In the rows, 128 means zero.
One turn sends every row of this set to another row. A few are shown first. Where does it send the rows asked after them?
j329: [123 112  84 145 124 144 128 142 142 150 148 181 125 142 130 120 124 153
 113 171 104 119 158  93 139 133 142]
j254: [111 106 112 134 119 153 120 125 143 138 142  81 115 161 163 161 130 110
 122 151 101 118 133  88 182 133 151]
j989: [142 161 111 138 121 138 130 134 130 153 159 129 123 148 189 102 123 116
 164 180 106 132 118 100 164 129 127]
j646: [161 118 101 144 117 147 134 150 107 146 164  75 116 145 139 150 133 151
 136 137 105 115 122  88 131 123 122]
j24: [137 131 127 145 121 143 122 126 144 138 145 130 122 144 190 109 122  95
 156 182 104 124 105  91 166 139 145]
j872: [144 125  97 151 125 157 126 113 120 153 169 112 124 157 142 112 120 144
 164 183 109 117  90 101 168 127 154]
j165: [123  95  93 150 120 149 124 144 145 146 136 178 124 134 130 128 121 148
 113 175 101 119 150  87 137 143 155]
j809: [140 111  78 132 140 123 118 171 144 149 126 149 117 155 175 102 133 151
 145 154  85 131 136  81 137 114 143]
j385: [142 113 109 145 115 147 127 129 122 146 158 101 127 146 123 111 117 141
 164 169  97 115  83  92 170 119 158]
j220: [144 131 100 143 116 151 133 128 115 154 162 106 129 151 127 110 119 149
 166 175 106 114  91 102 173 118 150]
j747: [138 117 130 141 102 146 125 146 139 159 118 148 129 128 183 128 108 152
  80 147 102 136 150  84 168 134 161]
j773: [128  99  99 147 114 139 124 157 143 148 135 168 126 127 117 128 115 157
 116 168  93 129 148  83 133 138 155]
j559: [146 114  82 141 129 134 117 181 136 158 109 146 119 145 174 116 125 162
 146 167  92 139 131  82 131 129 160]
j861: [130 117 122 136 112 143 127 129 144 153 131 157 127 141 188 116 115 144
  78 142 102 125 154  87 173 125 148]
j822: [149 120  89 143 124 155 136 126 113 137 171  94 114 164 154 141 144 135
 128 141 119  93 125  96 145 118 114]
j758: [136 111  83 138 122 145 121 175 142 149  94 155 123 148 175 117 130 151
 135 172 105 113 125  91 148 127 166]
j62: [125 145  96 131 115 153 126 144 123 164 155  72 118 156 159 164 126 143
 134 154 103 139 147  97 172 129 134]
j23: [119 124 114 131 103 154 126 151 130 152 130  69 121 148 147 168 123 130
 129 152 104 126 133  94 184 130 152]
j470: [140 129 140 139 102 135 125 154 139 140 127 114 128 127 168 114 114 103
 159 175  96 129  99  87 168 134 153]
j234: [117 128  94 135 132 152 121 118 135 151 167  84 111 171 175 156 132 124
 131 153 102 132 146  92 172 130 134]
j173: [137 126 119 147 115 144 124 103  71 147 116 135 123 148 158 129 123 136
 102 144  98 115 148  84 146 130 125]
j753: [130 106  79 130 132 131 122 165 147 139 111 160 122 158 175 101 138 139
 134 160  98 108 129  90 152 111 149]
j263: [157 102 112 155 110 163 127 146 113 141 139  80 116 140 144 165 129 139
 131 150 115 107 109  87 135 142 148]
j388: [146 103  99 153 119 170 129 124 119 131 148  98 116 159 158 156 142 125
 121 155 130  84 111  95 150 134 139]
j229: [128 113  88 140 117 136 129 156 138 153 146 171 127 133 117 119 119 162
 118 164  94 129 157  90 136 128 139]
j406: [140 117 124 150 113 147 121 104  74 146 110 134 122 142 161 135 119 133
 101 147  98 120 145  80 142 139 134]
j774: [140 126 122 143 114 135 125 110  70 149 118 128 123 142 151 127 121 138
 105 138  92 124 150  81 143 128 121]
j823: [148 161 126 132 101 132 133 162 127 156 140 111 130 129 165 108 116 123
 167 172  99 137 111  96 165 124 134]
j849: [143 127 125 137 106 136 126 152 135 166 133 140 128 127 179 124 105 164
  90 141  93 152 157  81 157 130 151]
j340: [137 128 117 134 117 132 127 137 139 161 147 149 126 139 185 111 114 154
  86 134  92 142 162  83 162 120 137]
j884: [142 107 107 153 126 154 122 114 125 147 164 107 121 153 139 115 118 136
 163 178  99 119  82  91 165 131 162]
j739: [142 119 128 148 111 140 122 111  72 147 110 126 122 137 151 133 117 138
 105 140  90 126 145  76 138 135 133]

j753 -> j758
j388 -> j263
Where do these go?
j62 -> j234
j165 -> j773
j989 -> j24
j340 -> j861
j173 -> j406
j872 -> j884

One turn sends every row of this set to another row. A few are shown first. Where does it send the rows asked after them?
j389: [173 135 108 140 114 140 139  86 124 145 125 156 139 112 133]
j68: [134 134  97  80 145 126 129  97 149 115 119 140 133 150 106]
j709: [142 132 147 114 154 103 179 101 145 161  94 154 144 119 132]
j794: [153 140 131 134 100 135 137  87 141 128 122 150 141 105 137]
j107: [132 143 115 124 109 111 105  98 154 166 117 155 124 107 141]
j961: [148 139 101 129 120 115 107  99 140 179 118 161 121 112 138]
j27: [142 146 104  66 136 138 150 119 129 151 108 153 117 134 121]
j311: [146 123  93 131 136  87 187 107 141 136 120 136 132 115 125]
j154: [142 138  98 131 151 117 100  98 139 139 115 174 122 130 127]
j495: [136 110  95 139 155 122 128 102 181 150 102 138 129 134 111]
j630: [150 135  93  77 108 125 139 101 142 175 123 125 129 128 120]
j489: [135 111 103 136 132 119 132 102 185 171 103 128 130 122 119]
j206: [141 124  96 129 141  87 185 106 144 123 120 138 133 118 122]
j507: [148 130 139 118 167 106 178 100 139 156  96 158 143 127 129]
j384: [140 147 106  65 129 136 150 119 131 155 107 150 117 131 122]
j2: [141 133 146 113 158 104 178 100 146 154  93 156 144 123 131]
j237: [153 130  80  85 150 131 132  99 133 138 123 143 129 152 105]
j842: [133 148 113  63 128 135 148 119 137 144 107 150 118 130 123]
j900: [161 130  79  85 131 131 139 101 130 169 125 136 128 142 114]
j537: [154 136  91 133 140 117 104  99 133 165 117 170 119 124 131]
j955: [147 131 143 114 154 105 179 101 141 167  96 154 142 120 131]
j58: [143 109  95 139 141 123 132 104 178 174 103 131 127 126 116]
j506: [149 140 129 135 114 135 134  85 142 111 120 156 142 113 132]
j639: [163 137 120 138 101 136 140  87 133 147 124 152 140 104 136]
j29: [151 130 138 117 162 105 180 101 138 166  95 157 143 124 130]
j324: [138 146 106  66 138 137 149 119 131 143 106 154 117 136 120]
j464: [122 146 122 122 120 110 100  96 160 141 114 161 125 111 136]
j987: [128 142 113 126 141 114  99  97 152 127 113 170 125 124 129]
j251: [138 125 101 128 133  85 186 105 148 125 120 135 135 115 125]
j657: [127 112 108 135 136 118 129 102 190 158 101 130 130 124 117]
j238: [159 136 118 140 129 138 134  84 133 110 121 162 141 120 127]
j186: [143 131 144 115 164 106 176  99 142 150  94 158 144 126 129]
j123: [136 147 111  63 126 135 148 119 135 151 107 148 117 129 124]
j928: [144 124  97 130 129  86 188 106 143 137 121 134 133 113 127]
j56: [121 138 113  75 120 121 132  99 160 122 120 131 135 137 115]
j935: [135 149 110  64 135 136 148 118 135 139 106 151 119 134 121]
j386: [144 108  91 141 152 122 130 103 176 164 104 135 128 132 112]
j397: [171 134 107 141 129 140 137  86 123 127 124 163 138 120 127]
j70: [147 122  92 131 141  88 186 107 141 131 119 138 133 118 123]
j702: [128 110 104 136 147 120 128 102 188 147 101 134 130 129 114]
j584: [130 139 111  75 101 121 135 100 158 152 122 122 133 126 122]
j726: [138 125 101 128 129  86 186 106 147 130 119 133 133 112 128]

j657 -> j702
j206 -> j70
Where do these go?
j842 -> j935
j639 -> j794
j955 -> j709
j900 -> j630
j464 -> j987

